array([ 135.9,   98.1, -138.6,  -37.7,   14.0])
135.9
array([ 0.100, -0.004,  0.179,  0.153,  0.156, -0.130, -0.069])
0.100
array([ 17.1,  11.3, -16.2, -18.7,   0.9,   1.8])
17.1
array([  5.4,  14.8,  15.4, -17.7,   9.1])
5.4
array([  96.76,   61.13,  108.65, -115.66,   13.55,   89.88,   44.78])
96.76
array([ 13.498,  -6.432,   4.931, -10.094])
13.498
array([ -0.46,   9.35,  -9.57, -14.20])
-0.46
array([ 10.87, -15.13,  -5.18,   0.33, -15.89])
10.87
array([-11.1,  -6.1,  -7.8,   1.9,  17.8])
-11.1
---
array([[80, 16, 81, 16, 17, 16, 15],
       [18, 82, 19, 82, 82, 81, 80]]) ans = 81

array([[4494, 7365, 4260, 6074, 6802],
       [5252, 3955, 6353, 2361, 5783],
       [7751, 3982, 7206, 5793, 6527]]) ans = 4260

array([32, 84, 20, 76, 81, 11]) ans = 20

array([53, 95, 40, 10, 60]) ans = 40

array([[ -3,  31,  22,  12],
       [-22,  47,   3, -30],
       [-13,  18,  19,   1]]) ans = 22

array([-466, -594,  570,  271,  468, -218]) ans = 570
---
Q:
[[ 41  -2   5 -14 -14  -7]
 [ 21  32  12 -10 -10   0]
 [ -5 -34  10 -10   4 -24]]
A: 4

Q:
[[ 10  -7  23  22  22  27  24]
 [-11 -30  48  34  45  16  43]
 [-21 -24  26  22  27  -5  24]]
A: -5

Q:
[[  6   8  33  38]
 [ -6 -14 -33 -41]
 [  8  24  27  35]]
A: 27

Q:
[[ 13  43  -1 -16]
 [ 28  30  21  -4]
 [  7  12  -9  -2]]
A: -9

Q:
[[ -5  -9   7  15   4 -48  29]
 [  5   0  -4   7  -4 -43  -7]
 [  0  -4 -14   4  10  14 -49]]
A: 14

Q:
[[ 23  20 -34 -39]
 [ 32  18 -43 -53]
 [ 14  13 -21 -42]]
A: -21
---
728,867,479,501,309,120
653,887,385,527,415,199
380,723,609,382,57,321
out 120

100,178,573,907,771
385,301,923,647,914
248,296,544,674,712
out 771

453,873,399,908
669,487,608,215
730,360,718,390
out 908

7232,7454,5149,7438
1829,2803,6615,2585
8484,6358,6785,6158
out 7438

5888,6040,5287,6589,5254,5565
5595,5755,4928,4934,6027,4640
4408,2349,4985,5804,9410,3619
out 5565

3606,2126,5096,9785
2885,4785,3642,2914
5690,2796,5831,4365
out 9785

87,59,3,11,77
86,47,0,11,79
88,82,11,13,71
out 77
---
Input:
[[  0  -2 -21   6  23]
 [  2   6  16 -33   3]
 [  1   7 -52  24 -18]]
Output: 2

Input:
[[-49  42 -42 -46]
 [-11  -4 -34 -15]
 [ 31 -30  39  27]]
Output: -11

Input:
[[ 10   2   2  50   1  -8  24]
 [ 52   3   5 -50   0  -2 -24]
 [ 35  -2  -2  50   0   6 -52]]
Output: 52

Input:
[[ -1   1   0   1   1]
 [  0   1  -1   1   0]
 [-18 -54   4 -51  16]]
Output: 0

Input:
[[-10 -33  47 -13  17  -2   4]
 [-10  18  47  -8 -23 -20  -8]
 [ 14 -19  47  12  15   4  -7]]
Output: -10

Input:
[[-17 -19  45  -2  42  41  38]
 [ 18  20 -48   3 -44 -42 -40]
 [-18 -19  44  -3  41  39  40]]
Output: 18

Input:
[[ -6 -27  23 -31 -40  39 -41]
 [-28  22 -33  34 -47  44  21]
 [ 35 -20  19 -20  41  27 -42]]
Output: -28
---
Input:
array([[-0.197,  0.115, -0.090, -0.151,  0.063, -0.080],
       [-0.013, -0.147, -0.090,  0.037,  0.039, -0.039]])
Output: 0.037

Input:
array([[  84.836,   46.581,  197.538, -211.200,   50.825,   63.468,
          62.584],
       [ 105.278,  205.084,  -18.993, -185.504,  226.427,   83.892,
          55.405],
       [  78.194,   70.385,  150.091,  117.597,  184.752,   50.331,
          88.726]])
Output: 184.752

Input:
array([[ 12.39,  20.45,  -3.04, -15.01,  12.39],
       [  6.37,  22.88,  -9.48, -11.09,   6.37],
       [  5.78,  12.84,   3.98, -16.55,   5.78]])
Output: 3.98

Input:
array([[-0.103,  0.038,  0.072, -0.068],
       [ 0.087,  0.194,  0.114, -0.049],
       [-0.056, -0.020,  0.025, -0.170]])
Output: -0.020

Input: array([ 1.05, -1.38,  0.36,  0.25, -0.12, -0.24, -0.49])
Output: -0.12

Input:
array([[ 119.9,  192.8,   62.4, -190.1],
       [ 108.7,  165.3,   66.4, -142.7]])
Output: 165.3

Input: array([ 0.526,  1.146, -0.988,  1.737,  0.893, -1.044, -0.183])
Output: 0.893

Input: array([  26.080,  104.660, -175.020,   81.748, -166.205, -168.752])
Output: 81.748
---
[[ 25   8 -12 -46 -17]
 [-18  -2  17  37  22]] Answer: -12

[ 43  47 -35  38 -44  54] Answer: -35

[[ -5  37  -1 -11  -6   9]
 [ -5  53 -34 -11   1 -19]] Answer: -1

[[-40  10 -52   6]
 [-20   6 -44  25]] Answer: -52

[-51 -47 -46 -47 -46] Answer: -46

[[-34  24  -3   6   3  32]
 [ -8  25 -19 -45  -1   7]
 [ -4  43  13 -35 -15  19]] Answer: -3

[[-46  14  19  21 -31  21]
 [-30   9  23   8 -18  11]
 [ 33  -2  28 -21  -2  21]] Answer: 19

[[ 20   0  38  -7  45]
 [  2  27  41 -11  39]] Answer: 38

[ 53 -11  31 -42] Answer: 31
---
Q:
[[ 46 -53  32  14  20 -31]
 [ 14  13   0   9   7  31]
 [-15  17  16   6  10  21]]
A: 14

Q:
[[ 27 -34   9  52  13]
 [ 26 -10  48  16  40]
 [ 27 -10  52  15  45]]
A: 9

Q:
[[-20  36 -50 -51]
 [ -3  10 -15 -22]
 [  0  33   7  14]]
A: 36

Q:
[[-33 -28 -41 -25 -16  -9 -31]
 [ -6 -29  29 -29 -28 -46 -37]
 [-43 -24 -41 -29 -25  -6  10]]
A: -16

Q:
[[ 25  11  18 -16]
 [-38   0   0 -41]
 [ -8   8  22 -21]]
A: 11

Q:
[[ 10   5   4 -39]
 [ 13  -6  -1 -27]
 [  5   3   4 -30]]
A: 5

Q:
[[ 47  18 -18   1 -46 -13  36]
 [ 46  19 -19   2 -46 -13  37]
 [-45 -20  18   0  48  15 -35]]
A: -46

Q:
[[-22  17 -35 -25  14  15 -18]
 [ 12   2  15   3  -2   0   3]
 [-24  49 -40 -52  35  39 -37]]
A: 14

Q:
[[-22   9  13  47   9  19  19]
 [-25   1   3   7  24  16   5]
 [-13   2   7  10   3  24  19]]
A: 9
---
[[-16  38  36  38  38]
 [-24  46  43  46  46]
 [ 42 -22 -22 -22 -23]] ⇒ 43

[[ -5  -9  25   4  17  16  -9]
 [ 26  18 -20  33   0  15  12]
 [-50 -52  32 -26  32  14 -51]] ⇒ -20

[[ 29 -40 -21  16 -18]
 [ 14 -19   7  47 -28]
 [ -1 -20 -29  25 -44]] ⇒ 7

[[ -1  17  40  25  19  21]
 [ 24   1   6   3  31 -27]
 [-20  34 -22  14  24  33]] ⇒ 6

[[-21  11  12 -16 -17  -2 -28]
 [-35   0  25   2  -8   5 -44]
 [ 20  -9  30 -47   2 -18  23]] ⇒ 25

[[-32 -18 -15 -33  15 -24 -12]
 [ -1   5  17 -31 -45   4  42]
 [ -4  19  -1 -21 -45 -32  38]] ⇒ 17

[[ 43  15  -4 -15   0   2 -17]
 [  5 -33  -8  -8   1 -32   7]
 [ -5 -22  13  -6  24  -4 -34]] ⇒ -8
---
-0.10	0.03	-0.12	0.12 ==> 0.03
-10.5	13.8	15.2	18.1	6.6	9.3	6.1 ==> 13.8
1.408	-0.169	-0.818	0.356	0.879	-0.041	-1.414 ==> -0.169
0.4	-1.8	-0.4	1.0 ==> -1.8
0.996	1.940	-1.158	1.494	0.614	-0.932	-0.208 ==> 1.940
-3.735	16.035	-8.976	-15.626	-0.216	-7.607 ==> 16.035
---
[[ 12 -27  10  28]
 [-42  -9  -7  -9]] | -9

[ 13  16  -2   1 -48  -9   7] | -48

[ 53  39  45 -48] | 39

[ 34 -50   8 -30 -13  41 -25] | -13

[[ -9 -13 -27 -11]
 [-21  -1 -49 -15]
 [-17   2 -43 -10]] | 2

[[-27  31  23  44]
 [-17  26  15  37]] | 26

[ 0 -7 43 10  1 23] | 10

[[-23  16  48   1   5 -38  34]
 [ 11  31  27   9 -43 -14 -48]
 [-44  42  53  -8 -53  48  43]] | -53
---
[  0   6 -44  -6  25 -12   7] out 7
[-12  53   3  37  10] out 10
[  4 -52 -49   3  27  23 -25] out -25
[ 32 -50  27 -39] out -39
[-34 -51 -43 -29 -26] out -26
[ 37 -51  44  -2 -25   2 -28] out -28
[-30 -36   4  27 -41 -39] out -39
[-36  11 -27 -40 -10 -24] out -24
[ 16  13   0 -12  53 -30  -9] out -9
[-40 -33 -23 -53 -43] out -43
